In the rows, zero is written as 128.
Each run below is a few steps of one of 8 hidden systems, one row a step.
run 1, J_800, 8 rows:
[[159  78 107 167 165 144 150  83 136 168 164 128 171 132 157 160 156 160
  131 145]
 [136 132 143 129 134 106  98  74 145 120 119  68 148 144  81 131 117 111
   74  74]
 [ 81 169 164  98  84 163 120 151 105  82  99 125  84 152 139 103 102 105
   95 123]
 [127 122  69 135 119 160 167 163  87 164 130 161 115 142 189 136 112 138
  166 159]
 [173 120  98 158 194 114 118 111 151 177 116 105 142 133 108 175 154 151
  152 111]
 [117 120 192 112 146 140  95  90 163  78 125 120 118 144  87 141 167 140
   71 102]
 [ 87 111 115  97  55 172 148 117 113 104 141 149 125 145 152  94  87 124
   90 123]
 [135 158  73 168 118 143 144 153 119 190  93 110 128 125 155 121  68 114
  172 129]]
run 2, J_913:
[[120 189 175 121 123 138 158 146 127 113 114 113 145 127 169  99 101  70
   87 174]
 [168  97  85 134 138  98 177 129 164 169 134 173 158 141 118 124 107  95
   76 129]
 [154 107 100 120 181 100 100 126 113 138 118 124 102 160  90 184 176 155
  142  90]
 [100 189 157  58 125 132  97 152 109  74 120 103 120 118 126 133 160 123
  152 123]
 [114 155 140 129  91 116 149 159 185 125 117 156 149  74 113  78  94  98
  130 150]
 [144  79 131 210 158  90 135 141 132 164 113 149  87 141  97 129 118 119
  101 136]
 [133 131 129 100 148  93 117 113  55 104 138  84 108 181 123 156 141 102
   88 110]
 [139 190 102  60 112 118 128 118 154 123 124  88 193 103 123 120 117 104
  138 103]]
run 3, J_244:
[[102  75 111 151  92 135  98  79 139 127 164 116 153  90 110 117 137 182
  171 105]
 [138 163 149 163 154 178 109  82 160 157 101  58 162 124 148 143 116 144
  139 116]
 [140 153 130 129 138 178 168 143 158 153  89 155 121 172 155 126  94  98
   64 136]
 [107  63  82 135  84 129 149 140 126 134 148 201 101 137 115 110 111 141
  112 124]
 [109  79 114 162 116 144  99  84 129 135 162 113 141  97 123 139 152 191
  186 117]
 [142 170 150 135 156 186 126  84 172 149 108  79 182 124 159 143 127 139
  122 124]
 [139 150 110 122 115 162 163 147 162 157  85 155 124 164 138 112  74  91
   72 114]
 [ 97  66  92 159  91 137 130 154 116 137 134 189  76 137 114 115 110 155
  141 121]]
run 4, J_195:
[[138  85 111 139 124  89 174 170 140 138 147 210 116 121 119 109 129 105
  106 164]
 [147  72 115 163 141  68 108  78 125 142 163  94 151 122  82 140 139 133
  119 104]
 [101 158 183 113 133 165  95  85 105  85 135  66 135 138 146 139 147 139
  117 123]
 [114 167 112  73 103 164 163 172 107 113 111 158 110 165 170 122 101  95
   96 139]
 [163 132  68 139 154  73 136 178 127 170  99 154 106 136  95 143 117 106
  149 116]
 [136 117 157 146 173 100  97 119 151 115 146 121 138  86  97 150 195 164
  173 136]
 [ 97 119 164  82  87 157 133  89 154  77 162 139 162 111 133 104 141 134
   86 131]
 [116 141 114 137  83 119 133 131 114 136 102 108 113 154 117  95  49  76
   76  99]]
run 5, J_244 (8 x 20):
[[ 93 149 186 105  92 124 126 122 157  77 144 133 147  87 114  85 129 106
  103 147]
 [134 117 125 185 119  66 115 111 107 145 129  77 125 122  95 106  82  88
  109 117]
 [140 111 143 150 191 129 123 141  84 128 118 131  75 182 134 174 171 141
  114 141]
 [123 126 130  45 124 138 158 120 109  86 174 159 157 148 159 144 172 123
   94 144]
 [137 152  58  92  95  80 130 137 116 146 137 101 169 100 120 115  97 107
  174 105]
 [128 174 135 151 166 126  98 183 139 138  75 116  89 108 115 138 140 142
  198 127]
 [103 146 206 120 125 138 131 140 157  77 128 153 115 113 124 103 148 112
   83 161]
 [123  89 128 151  97  64 133  99 102 121 162 108 139 131  97  99  92  88
   74 120]]
run 6, J_546 (8 x 20):
[[145 139  70  87 109 168 180 132 132 159 123 155 160 157 172 135  94 110
   97 124]
 [128 134  88 165 130 142 114 161 160 172  66 144  86 135 101 127  88 139
  150  92]
 [ 93 128 178 183 133 188  98 110 141 120 119 107 106 106 143 124 142 177
  165 143]
 [123 109 142 143  95 166 153  65 133 130 165 100 186 122 167 104  99 122
   85 141]
 [153 143  90 148 128 107 137 117 102 169 105  83 130 168 127 130  66  84
   95 100]
 [113 149 127 142 148 163 113 167  79 130  89 121  57 172 152 151 128 142
  151 131]
 [ 89  96 107 123  84 190 148 126 118 123 153 171 125 120 171 116 127 169
  156 154]
 [147 131  78 154 107 136 141 102 176 182 123 109 185  97 127 111  78 131
  156 112]]
run 7, J_546 (8 x 20):
[[122  72 143 113 130 144 120  78 168 105 169 156 159 113 108 143 186 173
  112 118]
 [124 146 125 102  99  86 102  92 151 111 130  75 169 109  78 105 102 101
  104  81]
 [130 187 170 125 153  89 124 170  99 106 101  96 104 132 128 122 126  75
  114 151]
 [124  84 139 123 144 116 163 161  86 105 164 194  94 152 152 139 169 128
  103 179]
 [136  69  60 110 115  88 129 122 124 139 168 158 146 113 102 144 152 160
  162 104]
 [139 187 120  86 148 123  93 132 165 124 103  88 161  91 102 145 149 138
  183  93]
 [120 175 192  97 138 152 140 147 176  93 105 150 131 122 131 114 141 101
   79 153]
 [123  66 151 173 117  79 145 128 130 117 155 170 103 127  94 101 122 107
   72 144]]
run 8, J_195, 8 rows:
[[ 98  97 109 139  93  92 125 153  72 109 174 141 111  96 137 109 137 142
  188 158]
 [158 150 113 120 133 109 161  97 132 151 160  89 215 105 162 120 115  93
  121 155]
 [152 149 153 137 172 177 129 102 168 144  87 108 132 173 130 152 129 124
   64 107]
 [ 94 101 120 121 118 157 106 160 105 106 105 171  48 162 113 144 144 168
  136 104]
 [112 124  80 112  91  82 129 159  96 125 160 133 138  82 126 109 120 132
  203 137]
 [159 167 145 146 148 112 145 103 172 152 135  87 207  83 143 117 121  98
  130 154]
 [131 115 178 151 156 180 133 100 168 125 107 145 117 164 127 138 139 132
   50 125]
 [ 91  79  99 129  95 136 110 140  80 114 128 160  58 166 111 132 122 154
  123  98]]
run 9, J_307 (8 x 20):
[[120  60 132 152 138 180 145 105 133 133 151 186 107 159 143 149 155 172
  101 143]
 [ 82  72 115 156  78 144 102 110  94 111 159 138  96 116 123 115 128 177
  167 121]
 [ 90 165 138 125  95 185 121 129  94 113 132  96 131 108 183 112 113 148
  187 151]
 [128 142 132 131 143 217 164 126 128 148 121 143 136 159 204 141 123 139
  114 161]
 [120  60 109 165 133 169 136 119 116 145 135 176  83 168 140 152 139 173
  113 128]
 [ 81  91 122 140  97 140  96 128  86 102 155 138  89 114 126 128 151 184
  187 126]
 [ 96 160 131 102  97 192 129 118 119 112 142 113 154 102 185 118 129 156
  181 147]
 [123 130 135 154 129 222 157 110 152 151 112 142 135 153 184 133 108 149
  106 144]]
run 10, J_800, 8 rows:
[[131 197 101 104 140 122  99 168 102 136  76  82 102 145 126 145 109 115
  172  98]
 [133 143 145  99 181 165 145 167 138 116 119 181 102 151 149 166 188 148
  127 157]
 [140  49  93 131 127 131 149  94 147 145 165 177 144 145 109 145 147 159
   92 111]
 [110 127 125 157  92 133  87  92 169 139  97  90 129 112  74 103  80 135
  123  70]
 [ 96 181 182 142 112 190 124 134 129 110 106 101 121 115 173 103 106 121
  132 163]
 [150 122 100 134 150 139 177 122  75 153 162 122 152 158 200 147 126 109
  118 174]
 [161 123  88 125 167  75 108 129 100 145 115  98 113 166  86 167 138 116
  116  85]
 [ 95 141 159  88 131 152  90 150 145  78  96 151  71 143  87 138 164 157
  122  95]]
run 11, J_307 (8 x 20):
[[119 123 190 172 167 137 116 143 131 114  95 140  63 158 108 136 142 125
   84 137]
 [121  80 119 104 115  77 154 141  90  99 194 176 133 115 128 122 164 122
  129 165]
 [135 142  67 127  92 127 120 104 127 165 133  80 179 102 133 119  86 136
  186  97]
 [125 188 171 134 160 176  99 127 135 126  70  82 105 155 135 145 121 127
  113 110]
 [130 102 151  95 145 127 164 158 129  98 147 208 105 154 130 135 171 119
   71 160]
 [127  72  68 151  98  89 134 123 136 157 158 156 144  94 101 113 112 146
  168 117]
 [114 170 154 165 132 133  79 106 114 127 107  40 133 105 125 125 116 137
  178 115]
 [128 166 172  76 146 162 153 126 117  92 131 130 139 163 170 141 149  98
   63 155]]
run 12, J_370 (8 x 20):
[[139  83  91 132  92 100 157  78 120 145 174 113 181 133 130 115  97 111
   86 119]
 [112 133 131 130 135 147  72 101  98 116 100  67  94 166 101 159 131 155
  132  71]
 [125 163 139  83 157 179 151 179 137 112 102 182  99 150 160 150 167 138
  135 153]
 [146 116  66 118 102  87 170 154 154 161 140 170 164  95 124 104  97 102
  139 137]
 [123 106 138 202 137  96  80  95 132 144 122  73 116 102  81 123 118 145
  158 102]
 [108 133 204 134 155 185 124 112 143  88 129 134 113 134 152 138 172 148
   96 156]
 [120 144  98  72  77 147 175 128 126 121 146 152 168 140 166 109  93  92
   84 136]
 [133 136  70 153 120 104 106 133  76 163 108  73 106 147 118 135  85 121
  166  92]]
run 13, J_913, 8 rows:
[[ 89 158 175  73 115 120 108 160 108  54 143 140 108 110 123 118 170 125
  140 145]
 [106 119 135 150  74  97 126 136 168 122 128 147 138  83  86  71  84 104
  116 126]
 [145 112 131 217 155 103 117 121 117 171  97  98  98 145 103 132  94 114
  112 120]
 [149 162 132  95 158 123 138 118  67 123 131  85 134 181 160 156 134  89
   86 136]
 [152 165  89  52 128 123 154 127 169 132 140 136 201 109 134 136 138 110
  124 119]
 [140 126 126 142 169 143 115 155 194 142  97 174 111 105  92 149 167 165
  164 123]
 [ 92 121 170 125 135 118 110 173  89  77 118 158  49 143 114 127 155 133
  120 145]
 [104 122 117 116  70  68 128 132  98 107 153 112 135 106 104  81  87  85
  117 121]]
run 14, J_7 (8 x 20):
[[103  94 164 193  99 115 121 119 167 127 142 143 129  75 102  81 107 134
  132 150]
 [115  96 158 172 108  93 155 125  84 117 165 127 118 128 144  95 102  86
   85 176]
 [140 125 118  94 139 107 157 125  60 117 151 120 128 186 158 147 126  85
   66 137]
 [147 163  85  62 152 139 118 132 109 132 102 103 127 178 130 172 140 125
  115  76]
 [133 181 111  95 147 152  95 152 171 131  80 116 129 106 105 150 147 157
  193  90]
 [117 125 145 155 126 130 111 137 192 130 128 149 147  59  99 111 147 160
  188 141]
 [110  75 166 196 109 108 133 101 145 120 168 138 135  89 118  90 121 129
  109 161]
 [115 100 157 156 107 109 147 107  74 108 156 115 115 159 143 107  99  89
   57 153]]
run 15, J_370, 8 rows:
[[120 158 115 161  89 156 158 125 127 161 132 101 168  96 182  91  70 107
  151 162]
 [153 101 117 193 159 140 139  84 104 179 130  84 141 164 150 151 104 126
   98 133]
 [125  81 128 114 146 170 124 104 132 118 127 162  94 188 120 167 159 162
   72  97]
 [100 139  84  69  85 165 125 156 152 118 108 170 118 126 119 123 121 152
  155  93]
 [131 171  97 162 126 133 123 159 158 173  94 111 141  83 134 114  93 132
  206 131]
 [151 110 163 212 171 132 143 114 171 164 124 128 140 113 132 126 127 128
  111 165]
 [108  72 157 145  99 158 134  74 145 112 154 147 131 150 120 110 117 139
   49 122]
 [ 88 144 107  96  72 187 113 106  95 112 119  98 118 152 151 122  95 149
  137  91]]
run 16, J_7:
[[159 155  95 134 129  94 164 162 181 170 104 149 162 100 116 105  90  83
  129 142]
 [155  95 138 185 188  65 117 134 108 142 143 118 108 120 101 150 166 131
  142 153]
 [ 93 103 176 105 123 138  99 100  89  61 165 118 108 137 122 140 178 152
  112 130]
 [103 150 111  70  65 154 138 106 147 105 127 121 162 132 128 102  87 107
   89  91]
 [164 180 101 150 142 102 145 151 154 179  81 100 146 122 122 115  78  79
  131 119]
 [151 131 154 149 200  88 123 163 119 125 127 143 107 122 117 157 191 130
  156 164]
 [102  75 139  93 116 123 103  98 124  74 175 152 124 122  98 139 184 171
  122 115]
 [ 96 138 125 126  60 148 113  81 141 119 127  83 158 118 116  87  67 122
  108  87]]

Name the system that made each run.
run 17 (2 x 20):
[[120 116 135  52 121 135 129 117 169  82 150 173 152 123 103 141 184 150
  106 111]
 [118 111 102 127  75 122 156 135 177 140 125 174 150 106 113  81  80 108
   98 119]]
 -> J_800
run 18:
[[ 94 130 129 107  84  90  85 110  73  85 150  77 111 127  97 115 120 127
  139  94]
 [127 199 153  99 130 114 142 160  95 113 126  93 145 125 167 114 117  73
  129 168]]
 -> J_195
run 19 (2 x 20):
[[156 162  64 131 114 103 138 125 148 179 113  96 177 105 130 116  78 102
  159 109]
 [141 115 160 209 179 117 104 125 140 154  93 106  85 144  98 144 130 135
  118 124]]
 -> J_370
run 20:
[[ 98 141 131  76 106 158 117 168 166  90 107 184 102 108 105 118 150 153
  152 116]
 [114 113 113 149  83  77 135 152 152 132 134 155 133  80  90  76  87 104
  138 132]]
 -> J_195
run 21, 2 rows:
[[141 140 152 174 171 151 104 107 147 148  78  85 100 165 106 152 119 129
   92  95]
 [101 104 142 120 116 175 150 158 133 106 121 204  79 159 142 125 138 138
   92 147]]
 -> J_370
run 22:
[[177 137 121 134 207 122 145 156 166 161  96 152 127 145 116 171 163 123
  119 135]
 [110  79 133 107 133 133  98 118 159  93 138 169 106 118  77 147 188 181
  136  95]]
 -> J_195
run 23 (2 x 20):
[[127 153 109 154 136 198 140 165 167 167  80 156 110 129 156 131 110 151
  160 135]
 [142  91 102 186 124 151 161 124 182 180 124 168 149 112 138 114  96 140
  125 144]]
 -> J_370
run 24:
[[162 128  93 127 141 150 170  92 120 167 161 106 202 130 188 144 123 123
  128 154]
 [167 151  67 105 155 137 148 154 179 180  93 158 148 135 121 152 125 128
  142 102]]
 -> J_244
run 25 (2 x 20):
[[104  90 101 143 114 123 105 145  76 125 111 139  48 176 101 137 112 143
  119  91]
 [104 140 106 116 123 191  92 132 134 131 102 123 107 126 133 150 141 191
  199  97]]
 -> J_800
run 26:
[[125 125 127 107 164 121  81 111  96 106 134  92 107 147 106 178 185 170
  162  92]
 [140 177 143  52 158 131 142 167 169  99 112 167 144 124 125 144 179 118
  123 139]]
 -> J_370
run 27 (2 x 20):
[[136  97 125 136 161 142 169 162  98 131 157 191 107 146 175 148 168 140
  130 190]
 [110  61 113  96  98 100 121  95 106  88 189 154 135 123 103 131 164 153
  120 118]]
 -> J_913
run 28:
[[154 127  95 158 135  92 158 127 119 170 163 111 188  85 155 120 120 112
  174 170]
 [174 151 111 105 197 146 143 119 150 159 105 120 153 167 138 185 159 129
  105 113]]
 -> J_546
run 29, 2 rows:
[[124 166 135 136 116 211 130  99 183 155  94 101 164 121 159 121  94 144
  129 116]
 [111  96 181 176 144 164 135 127 133 120 111 159  72 163 134 126 129 130
   68 147]]
 -> J_307
run 30, 2 rows:
[[152 101 116 126 120 121 169 105 177 146 133 162 162 145 115 114 105  97
   44 120]
 [126 116 128 173 146  84  81 132 115 134  92  96  72 144  66 134 119 127
  130  86]]
 -> J_546
run 31 (2 x 20):
[[111 140 111 142 136 171 119 186 138 139  80 170  65 131 129 136 131 159
  178 123]
 [101 110 135 137 113  95 141 171  55 102 163 149  94 120 154 113 142 118
  151 182]]
 -> J_913
run 32, 2 rows:
[[109  95 186 190 119 138 135 110 175 126 134 153 126 101 114  93 114 126
   88 156]
 [101 108 137 176  85 125 126  88  83 123 167  76 145 112 155  97  92 122
  135 150]]
 -> J_800
run 33:
[[ 93 142 140  77 122 148 108 159  80  76 117 138  65 169 127 145 156 139
  117 112]
 [ 93 116  98 110  71 117 146 165 122 111 158 177 127  87 137  89 116 131
  170 154]]
 -> J_546
